In the data rows, the value 50 means zero.
Here are some points, each followed by its number:
(30, 64, 45, 47, 36, 46, 59, 44, 61, 50, 38, 42, 70, 48, 58, 28) 0
(71, 34, 44, 56, 71, 50, 52, 42, 37, 59, 53, 51, 15, 55, 58, 61) 1
(27, 61, 62, 56, 48, 51, 69, 75, 63, 40, 40, 44, 76, 51, 40, 47) 2
(45, 56, 43, 48, 55, 53, 50, 38, 39, 74, 52, 50, 36, 43, 66, 71) 3
(50, 53, 64, 54, 48, 48, 48, 43, 53, 27, 52, 41, 80, 49, 63, 27) 4
(33, 72, 44, 56, 52, 57, 50, 54, 63, 55, 36, 47, 78, 49, 44, 30) 5
(76, 42, 35, 73, 64, 44, 37, 36, 51, 38, 58, 47, 49, 49, 70, 26) 6
(60, 38, 35, 57, 65, 61, 37, 43, 51, 29, 70, 40, 41, 50, 61, 45) 7
(59, 48, 21, 52, 66, 38, 51, 48, 54, 69, 62, 57, 25, 51, 60, 80) 8
(48, 44, 39, 54, 36, 49, 43, 47, 45, 53, 54, 52, 40, 46, 53, 73) 9
(36, 52, 28, 50, 36, 52, 46, 59, 38, 49, 66, 62, 38, 64, 32, 50) 10
(47, 41, 52, 40, 48, 54, 42, 47, 54, 56, 45, 59, 33, 56, 43, 59) 11
(62, 61, 46, 37, 33, 41, 51, 38, 42, 51, 45, 58, 27, 49, 59, 67) 12
(44, 62, 59, 34, 40, 51, 55, 50, 54, 32, 35, 49, 78, 51, 42, 39) 13
(35, 40, 45, 57, 32, 54, 39, 55, 40, 60, 47, 55, 56, 58, 50, 72) 14
(65, 38, 48, 46, 36, 60, 27, 51, 67, 48, 64, 56, 6, 54, 60, 47) 15
(84, 56, 36, 42, 58, 48, 36, 29, 27, 57, 51, 53, 19, 48, 70, 57) 16
(51, 50, 59, 63, 47, 52, 48, 66, 43, 43, 62, 50, 37, 54, 41, 56) 17
(46, 64, 55, 43, 38, 41, 64, 50, 57, 33, 45, 43, 75, 45, 58, 36) 18
(42, 35, 60, 40, 40, 47, 57, 54, 36, 46, 39, 45, 68, 46, 37, 58) 19
(40, 53, 35, 40, 53, 66, 74, 76, 46, 64, 45, 64, 40, 39, 39, 73) 20
(42, 59, 52, 61, 44, 43, 60, 67, 59, 41, 35, 49, 91, 47, 34, 32) 21
(28, 54, 58, 55, 36, 55, 54, 56, 68, 56, 48, 44, 75, 43, 48, 41) 22
(70, 46, 48, 47, 71, 53, 31, 42, 62, 44, 76, 35, 34, 58, 64, 38) 23
(41, 61, 52, 52, 44, 45, 71, 69, 61, 38, 51, 55, 88, 46, 39, 44) 24
(46, 37, 54, 53, 54, 56, 56, 61, 60, 54, 53, 57, 44, 63, 53, 61) 25
(65, 50, 53, 49, 50, 50, 41, 40, 41, 52, 45, 53, 43, 35, 58, 56) 26
(68, 48, 38, 56, 59, 48, 36, 36, 56, 35, 63, 48, 19, 60, 51, 64) 27
(56, 62, 34, 44, 65, 48, 53, 44, 22, 67, 52, 52, 26, 28, 51, 57) 28
(61, 41, 38, 61, 55, 48, 51, 48, 47, 63, 69, 44, 32, 72, 75, 60) 29
(71, 52, 47, 54, 74, 42, 43, 31, 53, 29, 61, 43, 41, 57, 57, 39) 30
(78, 66, 31, 25, 52, 50, 45, 40, 46, 62, 43, 65, 20, 27, 56, 70) 31
(38, 43, 47, 45, 46, 51, 48, 51, 56, 54, 56, 58, 29, 64, 51, 50) 32
(35, 63, 55, 47, 43, 35, 50, 51, 68, 68, 44, 55, 71, 43, 49, 55) 33
(34, 47, 56, 55, 48, 60, 55, 58, 47, 37, 47, 52, 69, 45, 47, 48) 34
(70, 47, 21, 39, 62, 41, 46, 39, 39, 55, 58, 53, 12, 56, 58, 55) 35
(74, 57, 38, 50, 53, 51, 46, 45, 46, 53, 64, 46, 11, 64, 59, 72) 36
(47, 65, 44, 39, 66, 43, 57, 50, 60, 56, 37, 53, 81, 36, 42, 40) 37
(68, 49, 51, 53, 61, 39, 44, 37, 44, 40, 52, 40, 34, 53, 68, 49) 38
(76, 39, 47, 66, 62, 53, 33, 43, 64, 42, 60, 42, 40, 63, 63, 22) 39
(58, 38, 35, 37, 59, 40, 50, 39, 26, 64, 35, 58, 26, 43, 60, 63) 40
(32, 35, 42, 59, 38, 51, 62, 56, 44, 51, 61, 62, 58, 56, 51, 58) 41
(51, 59, 32, 32, 69, 49, 44, 45, 46, 67, 41, 62, 28, 50, 48, 73) 42
(39, 76, 58, 43, 64, 41, 62, 44, 66, 40, 22, 49, 89, 28, 36, 22) 43
(45, 80, 72, 38, 53, 49, 53, 47, 46, 55, 44, 45, 78, 39, 52, 23) 44
(53, 60, 56, 50, 40, 54, 44, 53, 43, 54, 47, 49, 50, 40, 39, 52) 45
(47, 57, 47, 58, 58, 50, 48, 44, 54, 52, 42, 43, 68, 37, 44, 38) 46
(70, 43, 39, 62, 51, 45, 63, 50, 57, 58, 56, 50, 38, 49, 51, 35) 47
(32, 47, 62, 49, 39, 55, 45, 62, 63, 52, 54, 59, 58, 60, 38, 57) 48
(38, 64, 63, 35, 30, 48, 60, 59, 62, 47, 31, 36, 93, 45, 47, 61) 49
(44, 46, 47, 47, 33, 56, 53, 33, 34, 55, 30, 60, 13, 57, 43, 71) 50
(43, 32, 46, 58, 56, 55, 45, 52, 61, 45, 64, 48, 32, 65, 48, 48) 51
(64, 48, 45, 55, 50, 42, 45, 23, 32, 53, 51, 48, 5, 65, 60, 58) 52
(44, 59, 53, 43, 58, 57, 53, 54, 45, 56, 43, 50, 51, 43, 34, 43) 53
(41, 68, 62, 42, 37, 36, 56, 33, 48, 37, 21, 41, 85, 34, 39, 24) 54
New points follow, each followed by the numbers of its two nearest points above, looking only along the 4 directions in which the numbered points spread most, nearest first.
(36, 39, 38, 50, 44, 53, 40, 69, 56, 52, 48, 52, 45, 49, 50, 70) ~ 10 41
(82, 50, 42, 35, 56, 37, 45, 36, 42, 47, 77, 43, 20, 56, 64, 51) ~ 27 1
(64, 59, 40, 44, 40, 53, 55, 44, 44, 53, 46, 50, 34, 47, 54, 57) ~ 26 12
(65, 41, 33, 74, 70, 35, 53, 47, 43, 61, 71, 57, 30, 64, 48, 58) ~ 29 1
(68, 36, 37, 40, 49, 43, 52, 37, 49, 61, 70, 51, 27, 45, 69, 57) ~ 1 36
(48, 52, 67, 49, 37, 52, 42, 55, 45, 46, 33, 52, 67, 46, 50, 49) ~ 19 13
(61, 58, 27, 36, 65, 51, 45, 34, 44, 60, 51, 54, 32, 39, 49, 74) ~ 28 42
(33, 53, 58, 61, 46, 46, 45, 64, 56, 44, 38, 52, 80, 39, 52, 43) ~ 22 0
(60, 61, 47, 50, 58, 62, 36, 55, 57, 35, 56, 42, 48, 49, 57, 41) ~ 47 7
(67, 61, 52, 47, 63, 50, 40, 42, 38, 69, 39, 52, 21, 32, 42, 81) ~ 40 31
(16, 47, 61, 45, 36, 67, 59, 70, 55, 47, 53, 52, 79, 61, 35, 49) ~ 2 22
(43, 65, 50, 45, 57, 47, 53, 46, 58, 40, 43, 39, 68, 54, 55, 32) ~ 46 18
(65, 52, 37, 46, 62, 53, 46, 52, 63, 49, 53, 39, 25, 52, 59, 53) ~ 47 29
(25, 23, 64, 80, 35, 51, 56, 48, 43, 49, 48, 57, 70, 55, 27, 57) ~ 48 41
(65, 57, 50, 47, 44, 39, 53, 48, 43, 64, 40, 60, 42, 35, 48, 67) ~ 3 26
(79, 38, 49, 58, 69, 50, 48, 44, 49, 50, 54, 43, 23, 60, 49, 56) ~ 27 29
(54, 60, 47, 56, 50, 41, 40, 29, 31, 62, 54, 67, 37, 45, 63, 49) ~ 26 12
(72, 50, 53, 48, 74, 51, 38, 49, 62, 38, 59, 48, 40, 53, 64, 12) ~ 6 30
(58, 37, 44, 59, 70, 64, 43, 50, 47, 64, 58, 48, 42, 57, 57, 48) ~ 47 29
(59, 44, 41, 50, 70, 59, 52, 45, 77, 40, 58, 41, 49, 56, 55, 40) ~ 47 7
(65, 38, 55, 51, 71, 49, 49, 39, 57, 58, 69, 34, 40, 52, 40, 56) ~ 47 7
(66, 50, 47, 60, 60, 60, 54, 40, 52, 41, 56, 45, 30, 64, 60, 44) ~ 7 38
(77, 41, 51, 57, 57, 49, 47, 53, 70, 52, 77, 46, 42, 55, 58, 41) ~ 7 23
(41, 62, 67, 35, 50, 44, 54, 62, 43, 46, 34, 62, 64, 43, 47, 50) ~ 33 19
(35, 40, 61, 72, 33, 52, 52, 52, 43, 55, 67, 48, 52, 45, 53, 41) ~ 17 48
(54, 58, 44, 32, 59, 53, 56, 51, 45, 54, 45, 51, 37, 39, 50, 68) ~ 3 42
(51, 45, 50, 56, 52, 55, 57, 56, 61, 55, 45, 45, 72, 31, 61, 35) ~ 46 5
(66, 73, 44, 44, 60, 49, 53, 52, 38, 44, 38, 59, 24, 50, 39, 67) ~ 3 40
